Questions about the array below.
1) Read off the second smallest entry.
2) Read off the 3rd largest entry.
3) Read off the second largest entry.
array([[  9.6,   3.8,   8.3,   9.4,  14.6,  10.3,   9.8,   9.9,  10.0,
         16.1,   9.9,   4.6,   5.4,   4.3],
       [ 14.7,   4.8,   4.1,   8.9,  17.9,   6.1,  13.2,  10.7,  13.4,
          7.4,  15.5,   8.4,   8.2,  -1.1],
       [  9.7,  11.3,   1.5,   0.6,  -3.5,  -2.3,   4.1,   5.1,  -8.8,
        -10.4,   2.4,  18.4,  13.6,  12.0],
       [  5.9,   4.5,   6.2,   7.1,   6.7,   6.6,   7.4,   4.9,   8.6,
          9.7,   7.6,   6.8,   6.0,   7.3],
       [  0.2,  18.7,  17.7,  -2.3, -14.9,   3.5,  -0.4,   4.7, -18.7,
         -6.8, -10.5,   5.2,  11.7,  28.1],
       [  8.9,   9.0,  14.3,  13.2,  15.0,  12.3,  12.4,  11.8,  14.6,
         13.5,   8.5,   1.4,   5.5,   5.4],
       [ 13.4,   4.2,  10.0,   9.6,  17.9,   9.4,  11.7,  11.4,  18.8,
         12.4,  16.7,   5.4,   8.1,  -0.5],
       [  9.2,   6.2,   7.2,   9.2,   5.2,   6.1,   9.5,   6.2,   9.5,
          4.5,   6.6,   6.8,   7.2,   9.3],
       [  8.3,   4.3,   9.5,   7.2,  12.9,   9.0,   9.8,   8.3,  12.2,
         11.8,   8.3,   4.1,   7.1,   8.7],
       [  6.8,   9.7,   0.0,   3.6,   0.5,   2.8,   2.5,   1.3,   5.1,
         -2.3,   5.8,   9.0,   6.5,   9.5],
       [  3.5,  10.5,   1.5,  -1.6, -11.7,  -0.3,  -1.2,   1.4, -11.7,
        -13.2,  -0.8,  19.9,  10.2,  10.4],
       [  8.4,   2.3,   2.2,   8.8,  14.9,   8.4,   9.0,   7.6,  10.5,
         12.9,  12.1,   5.5,   5.8,   0.7],
       [ 13.1,   5.9,   7.1,  10.0,  11.2,   5.9,  14.1,  10.6,  12.9,
          4.6,  10.4,  10.9,   7.3,   1.8],
       [ 11.2,   5.2,  10.6,  13.1,  16.8,  10.2,  13.4,  13.8,  17.1,
         13.1,  13.3,   4.2,   6.2,  -0.6]])
1) -14.9
2) 18.8
3) 19.9

M =
[[-23  -2  30  -2 -18 -21  -4  -4   4  10 -14]
 [-11  -8  31 -12 -11 -26 -12 -14 -19   9  -6]
 [ 10  -9 -27   3  -5 -17  -1 -26   2   3 -12]
 [-15  -3  21  -8 -22 -30 -17 -24  -6   9 -10]
 [-27  -4  10  18  -7 -16   0  11  16   1 -24]
 [ -9  -1  -3  25  -3  -6   1  19  10 -14 -29]
 [-22  -8  25   4 -11 -24  -6   8  14  10 -19]
 [-14  -3  -2  18  -4  -3  -2  15  22  -4 -31]
 [ -4  -2  20  -5 -17 -32 -21 -21 -20   2 -15]
 [-27  -4   1  15  -8  -7  -6  17   3 -16 -26]
 [  5  -3 -31  -9   0  -8   5 -22   2   5 -14]
 [-29   0  19   8 -22 -23  -8   6   5  -3 -13]
 [-15  -8  31  -9 -21 -25 -11 -13  -1  14 -13]
 [  3   3  17 -15  -5 -32 -16 -22 -25  -3 -12]
 [-28  -6  16  13 -17  -8  -2  12  13 -10 -16]]
Which number is the top-right entry? -14
The last entry, reading row by row: -16
Which number is the smallest entry in the first column? -29
The smallest entry in the first row is -23
The 2nd entry, reading row by row -> -2
The entry just right of the centre entry is -2
Which number is the third entry on the main diagonal? -27
The third entry from the end, reading row by row: 13
The 2nd entry on the main diagonal -> -8
The bottom-left entry -> -28
The 3rd entry on the diagonal from the top-right corner is 2
Which number is the largest entry in the last row? 16
Which number is the fifth entry, reading row by row? -18
The entry just left of the centre entry: -4
The entry directly below 6 -> -13
The fourth-last entry, reading row by row is 12
Which number is the second entry from the end, reading row by row? -10
The centre entry: -3
Which number is the largest entry in the last column? -6
The smallest entry in the last column: -31
Which number is the entry directly above the centre entry? -24
Which number is the largest entry in the first row? 30

(7422, 3420, 7810, 8739, 3226, 3343)
The entry just left of the largest entry: 7810
What is the entry just right of 7422? 3420

Read these off the array that follows.
1) Report the entry directly above -38.3.
2) Report the smallest entry in the last column.
3) Report the 2nd smallest entry.
4) Report the third largest entry.
5) Report the entry just left of 36.6.
6) Report the 1st entry in reading order.
7) Report the second largest entry.
8) Report the bottom entry of the column that holds the smallest entry.
34.5  -2.9  6.8  33.7  -69.5
-67.4  47.2  -13.7  -16.8  40.6
-17.7  -38.3  -12.2  5.6  -25.1
33.5  36.6  -7.4  -10.2  -44.1
1) 47.2
2) -69.5
3) -67.4
4) 36.6
5) 33.5
6) 34.5
7) 40.6
8) -44.1

[[191  62  74  76 212]
 [ 90 169 179 177  93]
 [ 78 209 188 211  78]
 [ 96 197 217 194  85]
 [205  66  82  63 217]
 [193  66  86  65 198]
 [210  63  71  58 219]
 [192  70  76  74 214]
 [ 89 205 183 173  84]
 [194  69  57  74 209]
 [216  48  65  53 202]
 [209  63  76  68 197]
 [ 84 189 177 176  88]]
The bottom entry of the column that holds the largest entry is 88
The fourth entry from the end, reading row by row -> 189
The fifth entry, reading row by row is 212
Read off the entry just right of 57.
74
The last entry in the row that holds the largest entry -> 219
Read off the smallest entry in the first row.
62
Read off the centre entry.
71
Read off the entry directly below the centre entry.
76
The 2nd entry on the diagonal from the top-right corner is 177
The smallest entry in the last row: 84
Read off the entry directly above the largest entry.
198
The entry directly below the largest entry: 214
The entry directly below the smallest entry -> 63
The first entry on the main diagonal -> 191
Read off the entry just right of the centre entry.
58
The entry just left of the centre entry -> 63
The entry just right of 193: 66
Read off the 3rd-last entry, reading row by row.
177
The second entry on the main diagonal is 169
The third entry, reading row by row -> 74
The first entry in the row that holds the smallest entry is 216
The 4th entry in reading order -> 76
Read off the last entry in the row that holds the smallest entry.
202
The entry directly above the centre entry is 86
The smallest entry in the first column is 78

Questions about the table below. Rows and columns are numbered from 0.
1) Which number is the entry at row 1, column 0?
2) Which number is the entry in the top-left corner?
3) Which number is the smallest entry?
4) Which number is the entry just left of the smallest entry?
5) Which number is the entry in the top-right corner?
6) Which number is the entry just right of the largest entry?
7) Which number is the entry in the bottom-left corner?
8) Which number is the entry directly below -17.0?
 24.6   18.3    7.6  -15.4   28.0   -1.7  -53.5    3.6
 15.6   10.3   26.9  -13.3   31.5   14.9  -42.8    9.4
  1.1    1.0   17.7    4.7  -38.4    2.3  -20.2   18.8
 29.6   25.0  -16.7   -8.6   23.7  -13.2  -34.4   -7.5
-14.1   -2.8   28.8   11.0   27.5   24.0  -14.3   -3.8
  9.0   11.7   32.5  -17.0   19.0   19.7  -54.9   19.2
 25.2   11.8    6.9   -9.3   29.9   -0.5  -43.8    1.2
 12.7   11.9   37.0  -16.3   36.5   23.7  -52.6   15.2
 -0.1   15.1   21.7  -19.8   -1.4    4.2  -52.0   15.5
-10.4    5.8   43.7   -0.5  -16.0   32.1  -29.7   32.4
 -8.0   -1.8   62.5  -12.2   42.8   33.0  -37.4   15.3
-12.6   -2.6   42.5   29.3  -31.8   21.0   -0.8   26.0
-15.7  -12.5   41.4    2.9   32.1   16.7  -15.5   -4.0
1) 15.6
2) 24.6
3) -54.9
4) 19.7
5) 3.6
6) -12.2
7) -15.7
8) -9.3

W = [-108.121, -191.948, -10.304, 59.449, -65.906, 139.380, -6.425, -37.838, 6.305, -177.287, 39.979, -141.960]
The 3rd entry from the end: -177.287
The 1st entry from the left -> -108.121
The 2nd largest entry?
A: 59.449
The third entry from the left?
A: -10.304
The last entry is -141.960
The entry just left of the largest entry: -65.906
The 2nd entry from the left -> -191.948
The 2nd entry from the right?
A: 39.979
